(in the rows, 128 means zero)
Each path below is one point turned by a fixed rotation once a step. After each direction that follows a path, write how fast that rotation turns it, in deg/step (0 if it stays still).
Each turn is a multiple of 5 degrees from 10 to 175, or 0.
Path 1:
[118 123 125 127 125 126 119 123 120 133 132 112]
[115 131 137 124 130 119 123 121 132 139 122 123]
[120 120 139 125 120 121 126 130 127 140 135 136]
[121 128 120 133 123 122 126 118 132 133 137 142]
[120 130 115 136 123 119 120 135 129 129 137 124]
[115 125 119 121 122 121 129 122 127 128 126 114]
[118 123 136 118 126 121 117 128 139 135 122 123]
[123 116 137 126 125 126 120 118 125 138 137 132]
[118 135 128 140 130 120 121 120 129 136 135 136]
[116 131 122 133 118 117 132 135 121 135 137 127]
[116 126 116 120 119 120 132 125 136 131 124 128]
[123 115 124 122 122 125 113 131 138 132 131 124]
[122 121 128 128 132 125 118 111 125 132 134 121]
[116 134 138 134 132 116 119 128 127 136 131 125]
[114 128 132 128 116 120 135 127 121 137 132 135]
[118 128 117 127 119 124 125 128 141 135 128 140]
[126 119 114 128 121 126 117 129 129 134 138 123]
[120 127 121 127 133 118 121 116 132 133 128 114]
[117 123 141 124 127 114 122 132 128 132 129 120]
Speeds:
[127 128 120 126 124 134 126 130 129 129 124 123] | 65
[126 132 134 131 126 134 126 126 124 135 125 130] | 60
[126 132 125 128 132 127 130 119 133 127 123 130] | 155
Path 2:
[123 120 135 127 133 145 128 126 124 126 143 127]
[121 123 127 134 120 136 140 121 123 142 131 126]
[129 111 126 128 135 135 126 126 138 140 133 132]
[119 120 109 126 119 131 127 132 128 131 137 127]
[124 125 124 132 129 148 118 128 124 127 136 136]
[114 126 123 131 121 138 137 115 125 129 126 135]
[125 117 129 124 135 142 129 119 138 129 133 123]
[122 124 122 122 115 133 135 128 128 138 142 122]
[130 124 125 135 128 143 118 128 132 143 133 134]
[117 123 113 126 120 130 127 119 131 132 128 140]
[119 125 121 126 132 144 117 123 136 120 133 123]
[115 131 129 123 117 137 131 119 122 128 142 127]
[126 126 134 135 130 142 126 117 135 142 129 126]
[120 119 122 120 122 123 130 119 138 140 136 130]
[124 126 118 129 128 137 112 130 135 133 136 122]
[116 132 123 128 119 132 121 121 122 131 138 140]
[116 128 128 137 134 138 121 112 134 129 123 127]
[115 122 130 119 126 126 130 116 133 128 140 125]
[122 128 130 134 128 135 121 127 130 140 139 113]
Speeds:
[127 129 120 129 128 127 121 131 127 124 126 135] | 65
Path 3:
[134 133 136 146 136 129 127 121 128 130 137 125]
[113 133 129 126 138 118 123 135 119 133 131 125]
[137 132 124 133 123 117 135 127 116 127 130 140]
[125 130 132 133 132 135 131 114 121 143 133 125]
[131 137 127 130 135 117 126 137 124 129 138 115]
[125 131 131 139 127 123 119 127 116 125 133 143]
[121 133 128 129 132 120 140 117 117 136 121 124]
[142 131 127 127 136 124 130 129 125 137 143 129]
[116 134 129 142 123 130 122 133 118 132 135 125]
[131 128 135 129 131 110 128 121 117 126 123 125]
[127 139 122 130 141 129 131 121 125 137 136 140]
[123 125 131 136 124 124 139 137 119 137 138 121]
[137 133 131 129 125 121 113 124 113 132 129 127]
[119 140 130 139 134 121 133 116 129 125 134 128]
[127 122 129 126 141 121 135 137 116 136 133 131]
[133 139 123 134 117 124 127 128 120 141 131 132]
[126 127 138 135 131 127 130 114 120 127 139 118]
[127 138 126 133 146 121 123 135 121 131 127 128]
[121 130 129 132 119 116 134 129 123 134 138 140]
Speeds:
[133 127 128 128 122 133 127 128 128 133 133 121] | 90
[128 121 123 126 126 130 126 128 136 126 124 127] | 0
Path 4:
[111 115 127 131 139 136 135 121 128 123 132 119]
[125 126 119 113 129 129 142 140 124 133 124 116]
[127 124 122 136 135 123 133 126 137 124 108 118]
[139 137 119 117 132 133 123 137 142 119 129 119]
[133 117 116 132 118 116 127 122 142 116 131 131]
[134 135 128 137 117 137 138 132 138 126 144 123]
[110 125 125 131 126 123 129 119 141 138 140 124]
[127 137 121 132 136 121 143 140 126 140 137 129]
[124 128 123 133 151 127 134 114 132 127 128 127]
[131 120 118 116 142 133 132 139 122 120 139 125]
[132 111 122 128 128 127 142 117 128 120 121 120]
[129 127 130 128 126 139 131 142 136 123 127 106]
[125 130 119 122 120 113 127 124 143 129 121 117]
[136 142 122 141 127 122 132 140 139 119 131 128]
[123 134 120 128 129 129 125 112 144 120 141 133]
[123 121 117 133 124 129 138 139 128 128 147 136]
[122 125 126 134 132 135 145 114 131 140 131 126]
[119 123 124 126 145 131 129 143 131 138 133 118]
[137 124 118 119 141 115 137 121 130 131 121 122]
Speeds:
[128 124 123 123 124 120 128 131 125 130 129 131] | 130
[124 122 131 128 120 133 132 128 127 131 130 124] | 70
Path 5:
[145 118 117 132 134 135 125 139 122 131 132 129]
[136 118 126 117 129 127 123 145 121 135 134 135]
[123 119 121 128 118 123 126 151 127 128 134 132]
[132 120 124 132 124 125 126 140 139 122 146 130]
[138 128 135 116 121 122 130 139 142 127 140 131]
[136 134 128 126 111 125 139 141 140 127 126 127]
[149 129 124 136 120 134 136 133 138 124 130 125]
[153 128 131 121 128 134 131 135 126 134 126 130]
[137 126 124 127 121 132 132 147 118 135 120 133]
[136 120 117 138 129 135 126 145 122 129 133 133]
[136 119 127 121 135 128 122 145 126 132 143 136]
[124 126 125 120 122 120 128 150 132 129 135 133]
[131 123 119 131 120 123 131 142 142 119 140 126]
[146 125 129 120 123 126 130 133 143 125 139 124]
[142 130 130 119 112 125 135 138 134 130 122 125]
[146 126 124 138 113 134 134 136 130 127 123 126]
[151 122 130 132 127 138 128 136 124 133 131 132]
[136 127 131 124 125 131 130 148 118 137 126 138]
[129 124 118 138 127 131 130 151 125 129 133 135]
Speeds:
[121 129 132 131 130 127 127 132 130 127 135 134] | 45
[132 134 133 133 128 134 133 128 127 130 125 132] | 40
[133 125 126 133 133 131 126 124 131 125 134 127] | 115
Path 6:
[119 138 124 128 130 128 143 129 124 123 142 127]
[129 133 107 128 127 130 138 128 127 121 137 120]
[120 138 119 127 128 127 134 119 121 122 143 131]
[124 134 111 128 137 138 137 126 130 125 136 126]
[121 140 122 127 132 130 141 131 120 121 139 128]
[126 131 111 129 127 129 138 126 131 124 140 121]
[122 139 118 126 128 130 132 121 116 121 141 131]
[122 133 114 128 137 136 138 124 134 127 139 127]
[123 140 120 126 133 132 140 133 118 120 137 127]
[123 132 114 129 126 127 140 125 132 125 143 122]
[126 137 113 127 130 131 131 122 117 120 138 128]
[119 134 118 128 135 134 138 122 133 126 141 129]
[126 139 115 126 133 133 140 134 119 120 135 125]
[121 134 118 130 126 125 140 124 130 125 145 124]
[127 136 109 126 131 134 130 124 120 121 137 127]
[116 137 122 127 135 133 139 122 129 125 142 131]
[128 136 112 127 134 134 141 134 124 121 135 124]
[121 136 120 128 124 124 139 125 124 122 145 126]
[128 134 107 127 130 134 132 122 125 123 137 125]
Speeds:
[129 128 130 129 125 124 135 136 128 127 128 123] | 90
[131 128 125 129 132 121 129 129 131 122 131 135] | 0
[133 130 124 127 129 130 125 132 120 124 123 128] | 170
Path 7:
[137 126 115 124 123 134 123 139 137 128 136 127]
[137 123 133 119 117 127 125 140 133 125 131 118]
[147 120 130 128 129 134 120 137 133 129 121 127]
[143 120 128 125 123 126 115 126 123 119 133 124]
[146 128 136 132 120 131 133 127 122 120 126 126]
[142 129 118 133 126 140 127 128 124 117 132 130]
[132 132 124 124 116 135 132 132 123 114 131 117]
[136 130 121 131 121 142 132 138 131 127 119 120]
[133 123 114 126 115 131 118 134 132 127 128 118]
[140 126 130 127 111 125 128 135 133 133 124 120]
[147 123 122 130 123 131 122 133 136 132 133 133]
[142 125 132 119 119 125 125 133 129 120 141 127]
[147 127 135 125 129 137 132 137 130 121 126 127]
[138 123 123 125 131 137 118 131 124 113 130 124]
[138 127 132 127 118 132 127 129 119 117 120 115]
[141 127 117 138 121 139 127 126 124 126 121 126]
[135 128 116 130 110 128 126 127 125 123 135 122]
[140 133 125 131 114 134 138 137 133 130 128 125]
[138 125 115 123 123 135 123 140 137 127 135 127]
Speeds:
[132 131 128 132 124 125 132 123 127 129 135 134] | 60
[128 131 131 133 131 130 126 129 125 133 135 122] | 0
[125 128 124 127 123 126 128 132 134 136 129 127] | 40
Path 8:
[121 123 133 122 143 123 122 129 140 117 125 124]
[123 133 125 114 136 119 126 127 122 135 125 113]
[132 120 129 124 150 128 119 132 131 125 131 125]
[126 121 122 116 137 122 130 118 125 132 117 119]
[134 128 125 114 140 121 123 134 133 115 131 126]
[115 123 133 120 137 118 126 122 128 128 120 116]
[134 133 122 117 143 125 119 135 130 132 132 118]
[124 112 129 123 145 126 127 120 123 126 123 122]
[137 131 117 111 135 122 126 126 136 126 122 120]
[119 120 132 119 141 119 125 129 126 116 129 124]
[129 134 130 118 138 122 123 126 135 135 121 111]
[125 119 122 120 146 125 121 132 120 126 134 125]
[136 122 129 118 139 125 128 117 135 128 117 117]
[122 124 116 112 139 119 125 134 129 120 129 127]
[126 128 141 120 139 120 125 123 131 122 122 114]
[121 128 116 118 142 125 120 134 130 136 128 120]
[137 120 134 121 143 125 126 122 120 124 127 120]
[125 123 115 116 138 123 126 125 140 127 119 124]
[130 128 133 113 137 117 127 130 120 118 130 120]
Speeds:
[128 123 128 124 130 126 133 127 132 129 135 122] | 0
[126 123 137 133 131 130 128 124 131 125 125 128] | 155
[128 128 132 126 125 125 132 124 118 129 127 124] | 170
Path 9:
[134 130 147 131 122 140 131 124 120 127 135 128]
[138 137 125 118 125 134 142 130 132 136 128 139]
[120 133 142 127 134 122 132 125 125 136 117 138]
[125 130 121 124 124 120 124 115 117 137 138 138]
[115 132 130 118 127 134 134 126 112 118 130 126]
[127 124 130 124 116 126 137 125 136 117 136 141]
[133 130 144 123 133 141 121 127 126 126 129 140]
[127 135 121 133 128 140 138 121 131 139 129 140]
[121 135 143 125 119 126 134 120 122 138 119 125]
[134 135 123 121 119 118 130 131 116 132 134 141]
[112 132 134 115 138 127 131 131 123 122 130 136]
[123 120 130 135 126 127 132 114 129 123 142 140]
[133 128 137 117 126 146 129 117 122 124 129 128]
[131 134 125 129 118 136 143 128 131 128 118 143]
[121 136 143 122 122 125 120 126 131 138 123 137]
[124 135 124 132 127 128 130 128 114 139 141 138]
[115 131 136 114 129 125 141 123 124 128 135 123]
[137 121 135 127 124 120 137 122 123 118 133 142]
[129 130 129 113 136 140 122 118 127 124 124 141]
Speeds:
[126 129 128 118 128 128 124 125 134 130 129 124] | 175
[124 131 121 126 133 133 134 132 128 127 126 128] | 125
Path 10:
[127 142 125 124 127 132 123 122 136 111 126 129]
[131 130 124 128 141 127 117 117 135 135 114 127]
[131 132 122 134 139 135 132 131 141 117 127 139]
[130 139 125 132 125 125 114 119 127 127 123 142]
[142 130 116 129 141 133 123 129 125 121 122 125]
[135 142 125 127 125 121 136 121 139 124 120 136]
[144 127 126 138 135 127 120 125 130 137 128 136]
[138 136 121 134 130 128 134 123 125 111 135 136]
[144 135 128 129 121 122 120 115 131 130 120 122]
[141 128 125 131 144 129 135 123 137 125 135 125]
[130 131 131 140 121 123 127 114 138 122 131 135]
[139 129 127 131 136 133 112 120 128 125 137 121]
[126 132 124 127 134 126 135 114 136 112 125 124]
[132 129 133 133 131 129 115 121 146 133 123 127]
[125 131 123 132 145 133 125 121 131 119 136 138]
[127 134 124 133 121 129 116 121 133 115 117 130]
[135 136 123 120 145 133 120 126 134 131 125 126]
[127 131 122 137 134 125 134 123 137 122 118 141]
[139 137 127 132 128 133 111 130 132 130 128 139]
Speeds:
[127 127 128 133 125 130 122 129 122 125 134 134] | 95
[123 131 132 132 128 125 130 135 123 130 128 123] | 0
Path 11:
[136 141 131 137 125 124 118 136 123 135 117 129]
[127 129 127 130 111 122 123 123 132 111 131 129]
[136 134 140 125 119 122 137 133 140 139 130 126]
[132 136 138 129 122 143 126 131 119 118 133 120]
[140 114 126 139 126 128 127 133 137 128 130 118]
[129 136 122 130 119 145 121 125 131 139 125 131]
[139 120 125 127 121 129 137 112 123 121 123 127]
[132 142 129 133 138 133 136 125 143 129 120 125]
[136 136 129 139 133 127 120 115 118 124 139 131]
[120 120 133 146 125 126 136 125 140 129 128 134]
[127 130 141 117 130 137 122 116 133 136 136 134]
[132 116 141 137 133 131 130 126 117 125 116 128]
[126 127 127 129 134 131 110 127 144 124 119 128]
[136 130 132 130 120 116 119 123 119 137 121 137]
[120 133 137 126 117 126 132 125 136 112 119 130]
[142 135 141 122 131 119 123 130 133 131 135 120]
[127 132 135 143 118 135 124 140 121 123 128 125]
[133 116 126 126 115 130 122 127 143 129 137 123]
[137 133 132 126 118 140 134 129 123 143 118 127]
Speeds:
[123 129 130 129 126 126 126 123 127 131 127 118] | 0
[128 137 128 130 128 120 132 127 129 124 131 129] | 55
Path 12:
[125 137 143 123 118 120 131 126 132 129 123 119]
[134 136 129 124 128 121 125 131 141 138 141 131]
[127 133 125 141 132 116 122 138 137 122 126 121]
[122 114 130 129 117 113 121 131 128 132 131 129]
[127 134 141 131 120 133 112 130 129 134 129 119]
[129 139 135 128 134 114 126 130 120 137 138 127]
[133 130 124 138 120 122 133 139 132 133 134 114]
[117 132 133 124 114 114 129 129 134 119 131 125]
[128 125 135 121 129 125 119 127 145 135 136 119]
[131 137 135 135 134 113 122 133 132 134 117 126]
[130 126 122 135 117 119 120 138 129 137 135 133]
[117 132 135 134 122 125 116 132 125 121 134 116]
[126 125 139 120 128 116 129 126 123 138 137 119]
[136 141 133 133 121 124 133 135 135 136 127 118]
[124 136 124 128 123 111 127 133 135 124 138 134]
[123 119 127 132 128 123 118 134 141 126 132 115]
[125 127 141 126 124 113 119 128 128 133 118 127]
[136 135 131 133 122 128 117 133 130 144 137 129]
[123 139 128 139 129 116 126 135 121 123 134 121]
Speeds:
[134 134 134 125 132 130 128 126 129 135 126 129] | 90
[125 133 128 126 132 131 122 126 130 124 136 130] | 110
Path 13:
[132 127 136 127 128 127 141 137 124 134 119 113]
[123 123 134 131 125 112 126 141 137 132 118 122]
[130 129 138 127 130 129 142 138 134 129 126 112]
[126 125 132 131 127 114 127 140 126 136 113 119]
[126 125 139 127 128 124 137 140 142 129 129 115]
[128 130 132 133 130 123 133 139 123 134 114 114]
[127 122 140 125 124 115 130 140 140 132 126 121]
[126 131 130 134 129 128 140 140 129 130 119 111]
[129 124 141 126 127 113 125 139 132 136 119 121]
[126 126 131 131 124 125 144 141 137 129 125 115]
[128 129 139 130 133 119 124 139 127 133 115 115]
[128 121 136 125 120 120 140 139 137 133 126 119]
[126 133 132 135 134 124 129 142 129 129 116 112]
[131 120 142 120 124 118 135 137 132 136 123 120]
[123 129 126 137 127 123 136 142 136 128 118 114]
[131 127 146 123 131 121 128 137 130 135 122 115]
[125 123 127 131 121 119 140 142 133 133 119 119]
[127 131 141 130 134 123 126 140 134 128 121 113]
[130 120 134 125 121 120 141 138 127 137 119 119]
Speeds:
[126 122 125 127 122 122 128 129 131 131 129 134] | 145
[131 127 137 122 129 128 127 126 133 127 134 129] | 160
Path 14:
[129 125 128 130 137 125 114 132 126 132 126 111]
[131 122 133 127 134 119 109 133 127 123 129 121]
[127 118 129 128 129 115 118 135 128 114 127 124]
[125 118 127 132 132 112 131 133 123 121 121 120]
[126 122 132 135 130 110 127 127 122 133 119 120]
[128 122 131 137 121 113 118 122 127 135 124 124]
[128 120 121 140 119 121 115 126 131 128 126 120]
[130 123 118 140 127 127 119 130 123 126 125 113]
[135 124 123 131 135 124 117 130 115 128 128 114]
[135 118 127 121 131 119 114 128 121 126 131 120]
[129 113 125 121 129 116 121 131 132 123 128 119]
[121 117 129 128 133 117 125 135 134 126 122 114]
[122 126 136 135 134 114 120 134 128 131 120 119]
[128 126 135 138 126 113 115 129 125 126 123 127]
[129 121 123 140 119 115 121 128 124 120 125 126]
[131 120 118 138 124 119 128 126 119 127 124 116]
[134 122 123 133 130 120 122 122 119 138 124 114]
[134 120 126 127 128 122 111 123 128 135 131 116]
[127 118 123 128 128 125 111 131 134 124 130 116]
Speeds:
[132 128 121 131 124 134 126 123 125 132 130 125] | 40
[124 125 121 130 128 131 135 131 131 124 126 124] | 90
Path 15:
[123 123 119 130 122 135 130 125 109 124 125 130]
[132 121 130 126 127 145 129 128 115 135 126 124]
[127 129 134 129 136 135 135 117 117 127 115 123]
[125 129 119 134 122 133 135 120 114 124 120 131]
[134 121 125 133 124 144 124 127 114 129 127 127]
[128 130 134 130 134 140 128 125 117 129 116 117]
[127 132 123 134 124 131 140 122 118 129 114 125]
[139 124 123 140 121 138 127 125 116 126 125 130]
[128 127 130 136 130 140 121 131 116 125 119 117]
[127 133 126 133 125 134 138 129 119 134 114 119]
[141 127 126 142 122 132 135 123 120 127 120 128]
[131 126 128 141 125 133 119 131 115 119 122 122]
[126 130 126 132 122 134 131 137 118 134 118 115]
[141 128 131 139 124 129 139 127 122 133 118 124]
[134 127 130 145 125 125 126 127 117 118 122 124]
[126 126 125 137 119 130 127 141 115 129 124 118]
[139 124 137 135 126 130 136 134 122 138 121 118]
[134 128 135 142 129 120 133 127 119 121 119 123]
[126 124 124 137 117 123 130 138 113 124 126 125]
Speeds:
[120 132 129 128 132 124 125 127 126 122 124 125] | 120
[132 131 128 136 125 124 127 134 132 128 126 123] | 10
Path 16:
[123 118 130 125 124 128 128 119 117 124 139 142]
[132 137 121 129 120 129 132 125 112 136 120 123]
[124 136 139 127 133 119 123 139 119 121 126 138]
[119 118 123 124 120 128 136 139 124 139 131 131]
[130 132 132 134 122 113 124 118 121 135 139 131]
[129 124 130 123 129 135 136 124 109 123 125 138]
[124 142 124 134 118 124 125 138 120 134 118 130]
[124 124 136 119 132 117 126 140 120 124 139 131]
[123 123 128 130 117 127 139 123 124 144 130 133]
[131 135 122 134 131 119 122 120 112 123 131 134]
[133 128 132 122 125 136 135 141 115 130 121 134]
[113 136 128 127 116 115 120 135 128 131 130 132]
[128 118 131 121 133 119 136 127 114 134 138 126]
[128 131 129 139 119 130 132 120 120 136 123 143]
[129 132 118 125 127 126 120 136 110 119 131 130]
[127 132 142 121 119 126 133 140 123 138 125 128]
[110 125 124 129 127 114 127 123 123 129 133 136]
[140 124 124 133 131 126 137 128 113 139 132 129]
[127 137 134 132 117 131 122 129 120 124 126 145]
Speeds:
[128 128 130 122 120 129 125 127 130 127 135 125] | 95
[127 134 130 124 127 130 126 134 126 123 121 125] | 85
Path 17:
[124 124 124 134 119 118 135 126 127 123 143 122]
[133 129 128 135 123 120 124 144 124 125 134 138]
[115 128 127 133 136 121 136 135 116 130 132 132]
[127 117 124 124 130 138 134 138 122 116 134 131]
[128 129 136 120 127 129 136 124 122 128 140 141]
[139 122 121 121 131 117 137 127 122 122 122 137]
[120 131 120 116 137 121 122 127 132 125 135 138]
[128 124 119 138 130 129 127 114 127 118 129 139]
[122 130 132 122 121 125 116 125 120 119 119 139]
[116 123 134 129 126 118 136 121 135 116 122 127]
[133 120 139 130 135 124 118 132 137 119 126 135]
[125 119 138 132 138 119 123 117 119 131 129 125]
[131 114 125 124 123 122 118 128 124 119 131 118]
[125 129 134 132 119 115 123 126 131 129 145 128]
[132 124 124 144 126 114 127 138 122 125 127 129]
[113 127 128 128 133 126 124 142 119 128 136 126]
[127 117 129 136 127 135 139 131 121 119 140 129]
[135 126 136 119 125 126 131 136 117 129 135 140]
[127 123 121 121 134 116 143 126 124 128 132 130]
Speeds:
[129 126 131 133 126 126 126 134 126 131 133 120] | 25
[134 123 132 121 133 128 130 125 129 131 130 126] | 55
[133 127 127 124 127 131 120 135 129 125 126 130] | 160
Path 18:
[136 120 129 120 119 127 138 120 131 120 117 130]
[134 123 121 123 114 131 135 116 131 120 126 121]
[136 119 122 125 119 128 128 121 141 127 128 114]
[138 119 128 126 124 126 121 125 142 127 116 121]
[133 129 123 125 120 129 118 119 135 122 112 128]
[125 128 117 121 121 132 117 116 138 124 125 127]
[124 118 121 117 126 130 117 122 142 129 128 130]
[127 114 129 116 125 128 121 127 135 125 118 137]
[124 120 125 115 114 130 126 122 126 120 121 136]
[122 117 123 118 111 129 128 121 128 126 133 125]
[126 111 129 123 114 125 126 129 133 132 128 121]
[129 118 133 126 113 122 126 127 130 129 113 123]
[124 129 123 130 109 125 126 119 129 128 116 124]
[121 126 119 128 115 125 127 119 139 136 125 121]
[124 121 125 126 124 122 127 123 145 139 119 130]
[127 125 126 122 123 123 132 120 137 130 112 138]
[125 127 119 120 119 128 138 114 134 125 122 135]
[128 117 120 119 121 128 138 118 140 129 131 127]
[137 111 130 120 124 126 137 124 138 126 122 126]
Speeds:
[123 132 125 127 133 128 124 126 133 131 126 135] | 40
[130 131 125 132 125 130 129 138 132 125 130 132] | 0
[122 128 130 131 123 124 134 129 126 135 126 129] | 20
Path 19:
[128 116 121 130 139 133 120 121 120 126 141 128]
[137 111 125 135 134 120 126 123 132 132 139 130]
[124 119 122 134 134 119 135 117 131 116 138 133]
[121 119 121 134 143 132 124 122 122 124 139 132]
[138 113 128 137 133 127 123 125 127 131 144 132]
[131 115 121 131 128 119 133 114 131 118 139 129]
[120 118 118 132 145 125 127 121 126 125 136 131]
[130 116 131 142 137 129 124 126 128 130 142 137]
[133 115 124 131 125 126 129 117 124 119 144 129]
[127 114 116 126 142 123 126 119 129 127 135 126]
[128 117 129 141 142 122 128 126 132 129 137 138]
[128 120 127 137 128 129 128 119 124 116 145 134]
[130 114 118 126 138 128 122 120 123 128 140 124]
[133 114 125 137 139 117 129 124 135 130 137 133]
[123 120 126 138 133 124 131 118 128 114 141 137]
[126 116 121 131 139 134 121 122 119 126 142 129]
[138 111 127 135 134 122 126 123 132 132 139 130]
[126 117 123 134 132 118 134 116 132 117 138 133]
[120 119 120 134 144 131 124 121 123 124 139 132]
Speeds:
[130 129 132 132 120 125 133 126 130 123 130 131] | 120
[120 132 129 133 133 129 130 130 129 126 126 134] | 95
